One vector is turned by the same rotation once a step. Each row is the vector after some number of steps, and that number follows the row.
The counts run from 0 to 1167.
[-10.2  10.2 -10.5 -24.5  -6.9  -3.3  -7.8   2.2   2.2 -19.5  -2.8   9.9
 -15.8  -8.6   9.2  18.8 -11.8   1.1 -13.0   3.4  13.9 -26.4  13.7  -1.2
  -7.8 -20.3 -18.4 -18.0  -1.6   9.7 -16.5  17.7 -11.3]
615
[-13.7 -15.6  18.6  18.6  22.8  18.6  -9.2  25.7   8.8   1.6  -9.6   4.3
  22.7  -1.9   2.8  -0.7 -20.0 -10.3  -5.7  15.9 -24.1  -7.0   0.9  -5.9
  -1.3   2.1  -3.5  -6.7   2.6 -11.3   5.4  -1.1  24.8]
679
[  1.4   0.2  -9.4  -7.7 -19.3 -19.8 -17.3 -29.3  20.6   8.1   5.8   7.5
   0.5 -14.9   0.7  -7.3   2.1   9.6   6.5   2.1  30.1   9.2  18.7  -6.1
   8.5  15.9  11.7 -12.8  -1.2   2.4  22.8   1.1  -1.1]
571
[ -4.6   1.6   2.1  -0.1  -9.3   8.8 -38.2 -16.3  -4.0  25.8   7.0  -0.1
  23.1  17.6  12.2   3.3   6.3 -14.3 -15.8  -7.2  -6.4  -2.5   7.1  13.6
  -6.5  -5.5  10.0  -3.7  -0.1   1.6  24.0  13.6 -12.0]
946
[-25.5   9.2 -11.8  -8.2  16.5 -15.3 -33.6  -2.2  13.1  20.3 -12.6  -3.3
  -6.9 -22.3   6.8  -0.7   1.1   2.7 -10.0  17.6   2.4  -9.6   3.9  -6.5
   4.2  -1.5  12.2 -19.6   1.6   3.5  18.1  13.3  -8.0]
0
[ 20.2   6.9  -1.1 -16.6   2.2 -15.1  23.2 -11.4  -1.7  -9.6   4.0   7.8
  -2.8 -14.0  -5.4   6.9 -21.0  -2.2  20.6 -20.6   4.2  -8.8 -14.8  -7.9
   1.7  -2.7   4.9   7.2 -16.3  -0.7   0.1 -32.0  19.0]
389
[-21.6 -20.8   9.1  12.3  -4.7  12.6 -17.9  -3.6  19.3  -9.7 -10.9  13.9
  15.0  10.1  -0.8  -2.5   0.4   0.5 -14.4  15.1   9.8  12.6  34.4   7.6
  -6.1  16.2  -6.0 -12.6  17.4   0.7  -4.6  18.3   2.6]
675
[-14.5   1.1   3.9 -14.7  18.9   4.8  -3.2  24.4  -3.7 -16.7  -7.8  10.8
  -6.7 -18.3   4.1  26.5  -4.8  -8.2   1.2  -1.0 -25.9 -36.4 -11.1   9.6
  -3.5 -17.2  -8.3  -2.4  -1.9   3.7  -8.2 -10.6  11.4]
439
[ -8.7  -5.4 -14.6 -26.1   6.3 -12.6  -1.6 -12.2  -4.7 -19.8  -9.1  13.7
  -0.4   0.6  19.2  32.2   2.8   3.5  13.6 -10.4  -9.5 -29.1  -6.5   7.2
 -15.3  -8.0   6.1  14.9 -10.2  -0.5 -11.7 -13.4 -10.1]
268
[-10.9 -12.3  -2.5   0.2  17.9   4.5  22.3  -0.1  -0.1 -21.6  -7.9  19.0
  19.3  -2.1  21.9  16.2 -13.5  -1.0  17.3  -1.0 -14.4 -13.0  -1.5  -1.0
 -23.2   3.2  -0.6  17.2  -7.1 -21.2  -9.7 -16.3   7.3]
90
[  9.1  17.2  12.0  22.8 -23.1  14.5  -0.1  -5.8  -8.9   2.6  23.6   1.3
  23.9   8.5  -1.7  -5.1 -19.7 -10.9 -10.3  -1.2   3.8   4.9  13.5   6.0
  -9.8  -5.7 -19.6  -8.7 -10.8  -8.3   3.0  27.6   7.1]
34
[-16.5   3.1   0.6  -3.7  36.0  17.6 -10.6  12.5  -2.0  11.4  -9.8  10.0
   6.8 -13.6   4.3  -3.8 -10.8 -21.7 -31.7  -2.2  -2.6  -9.8  10.9   2.1
 -17.7  -9.1   1.2  -8.1   5.0  -8.9  12.0   3.2  -0.4]
682
[  3.4  12.0   8.8   5.9 -20.2 -11.6 -33.0  -6.8  -1.9  14.5   8.9 -12.6
  16.3  15.2  -3.6  11.3   2.4  -4.3  12.2  -5.2 -26.8  -7.6 -18.0   7.6
  17.2  -5.5   7.3  -5.4 -18.6  16.3  13.4   1.5  11.8]
202
[ 14.2  -7.4  21.1 -11.9  -0.7  16.3  14.2  -0.8   2.3 -14.6  -6.1   6.6
   6.1  27.9 -15.2  12.8 -17.7 -16.2 -15.3 -30.8   7.3   4.9  13.9   5.5
  -8.5  -6.7  -4.9   6.7  -0.7  11.6 -15.7 -11.0   9.0]
1051
[-16.1 -11.8   3.9  -1.7  14.7  23.1  11.0   4.4   0.7 -18.5  -9.6  20.6
  12.5  13.1  11.4  10.2 -16.2 -10.8 -21.8   1.8   7.6  -5.3  25.8   0.4
 -28.7  -3.5 -13.1   1.6   7.4 -11.8 -14.6  11.5  -3.4]
854
[-23.1   0.4  -4.4  -3.1  46.1   2.7  17.4  -2.6 -11.3  -4.3 -19.5  14.3
  -0.6  -0.8  -4.0  -3.4  -1.7  -9.3 -17.5  -6.8   5.3  10.6   9.9   5.4
 -27.4   7.3  10.0  15.4   3.4  -7.7  -3.8  -8.0  -9.0]
164
[  2.7  25.7  -3.0  -4.5 -10.0 -28.5 -20.9 -14.2   4.2  21.1   9.4  -9.0
  -8.1 -23.3 -14.7  -9.5  -0.7   2.2   4.7  -2.5   5.0   1.6  -8.2  -2.9
  22.1  -0.6  11.5 -16.3 -13.0  18.7  26.0  -1.1   5.4]
1064
[  2.0  27.5  -9.9 -18.4  14.9 -12.9  17.3 -11.9 -16.4  -1.5  -4.4  -1.8
 -21.5  -1.9 -16.0   2.4 -16.6  -6.1 -15.9 -23.9  17.5  -1.9   3.8  -0.2
 -12.9 -14.3  -0.3   3.1 -12.8  16.1  -6.6   2.2 -13.2]
44
[ -6.2  19.8  -3.8  -3.9  -8.0 -34.3  -7.3 -13.3  -5.2  -6.7  -4.1  -2.3
 -13.5  -6.2 -23.0  11.3  14.8   9.7  19.2 -14.0 -10.7   3.9 -12.1  18.7
  18.4  10.1   8.8   6.7  -9.3  24.6  -2.5 -11.6   6.6]
643
[-10.0 -21.6  11.6  15.1   8.7   3.8  -7.3  -5.6   5.5  10.8 -16.6  -5.0
  31.5  40.1  12.9   1.9 -14.7   4.0   6.3  10.4 -15.2   4.6   0.9 -11.0
 -11.5  10.5   9.5  12.6  -7.9  -7.9   3.0  -2.0   4.5]
849
[-21.3  21.7 -19.3   0.0  31.0 -13.5  10.0  -7.4 -14.0   0.9  -2.7  11.5
 -13.8 -41.9  -5.9  -4.1   5.5  -2.1  -5.9  -2.6   9.9   2.2   2.0  11.4
 -10.4   7.4   3.4   0.0  -2.2  -2.2   7.6   0.1  -8.9]
1083
[-24.4   2.6   7.2  12.8   0.5   9.0 -39.2   6.8   6.0  21.6  -7.8  -0.8
  15.7   7.5   4.1  -8.1  -3.3  -4.9 -22.6  22.0  -5.7  -0.4  13.0   0.7
  -0.9  -1.4  -1.1 -18.0   1.1   3.1  15.4  29.9  -2.8]
179
[-18.4  21.3 -17.7   6.0  -7.2 -11.6 -28.7  -3.2  -3.3   9.8   9.2   1.3
   5.1 -24.5  21.7   7.5   5.3   4.9   7.7  19.0  -9.8 -22.2  -8.6   4.2
  -5.7  -7.9  -3.5 -14.5 -14.5  -5.3  16.1  20.0  -6.8]
519
[  4.0   5.5  -3.7 -30.8  -5.6 -18.8  12.5 -15.3   7.6 -22.3  -3.1  14.8
 -21.6 -18.0 -13.4  12.2  -4.8   2.5   4.3 -20.1  24.9  -2.2  11.7   1.4
   3.4   1.7  -0.1  -1.9   1.8  13.0 -11.5 -17.9   5.0]
812
[ 14.3   1.8   5.3 -16.6   9.9  -5.5  24.1 -11.5  -3.2 -14.1  -2.0  11.1
  -3.8  -0.3 -19.1  11.8  -6.2 -13.9   1.4 -40.0   1.2   1.8  -1.1  10.8
  -6.2  -2.2   6.9  14.4  -2.9   7.3  -4.7 -31.4  13.7]
387
[ -1.7  18.5   4.5  -2.4 -16.3  -3.0 -41.0  -5.1   1.7  23.1   9.5 -10.8
   3.9   6.4  -7.8   3.3  -3.2  -7.0 -14.9   0.5  -1.1  -9.0   2.7   5.7
  10.0 -13.5  -2.1 -22.5  -6.3  19.6  12.8  21.3  -1.3]
622
[ 15.3  13.8   2.3  -2.8   8.8   0.2  24.6  -4.5 -14.8   4.1   5.0  -3.7
   9.2  10.3   4.1   3.3 -36.8  -9.2   4.1 -13.0   5.5 -12.2 -10.5 -17.4
 -20.1 -21.0  -5.5  10.7 -26.5  -4.6  -5.4  -6.4   5.7]
288
[  2.8  -0.6  24.1   0.2   4.6   9.6  15.1  11.6   1.8 -23.6   0.2  12.3
  -2.0  -8.0 -31.3  -0.8 -11.3 -14.8 -12.3 -15.3   2.5   9.7  18.7  10.2
   3.7   2.2 -12.8  -4.8  11.5  10.6 -14.6  -8.6  21.8]
557
[ 13.9   7.6   4.7  -5.5 -38.8  -6.8 -25.3  -6.9  12.1   4.2  11.2  -2.6
   5.2  -0.4  -0.4   5.1 -17.5   4.8   5.0   8.9  10.1 -11.6   7.7  -9.8
  16.3 -11.3 -11.2 -25.4 -12.1  12.7   7.6  16.4   8.0]
374
[-18.3   4.6 -16.4 -10.8   3.0 -23.2   6.2 -20.2   7.8 -13.2 -12.1   9.8
 -18.4 -18.3   0.4  -6.4  -5.9  15.5   4.4  11.7  32.4   8.6  17.2  -9.5
  -7.0   8.6   1.8  -6.2  -0.8   6.1  -8.1   6.6 -15.6]
913
[-30.4   6.3  -9.5  11.2  10.5 -26.2  -7.1   3.2  -1.0 -10.8 -12.6   1.3
  -0.3 -20.0   5.5   7.0   7.2  20.0  25.7  27.3 -17.9  -6.2 -17.4   0.8
   4.3  13.8   2.8   0.2  -5.7   2.6  -1.8   2.5   3.3]
840
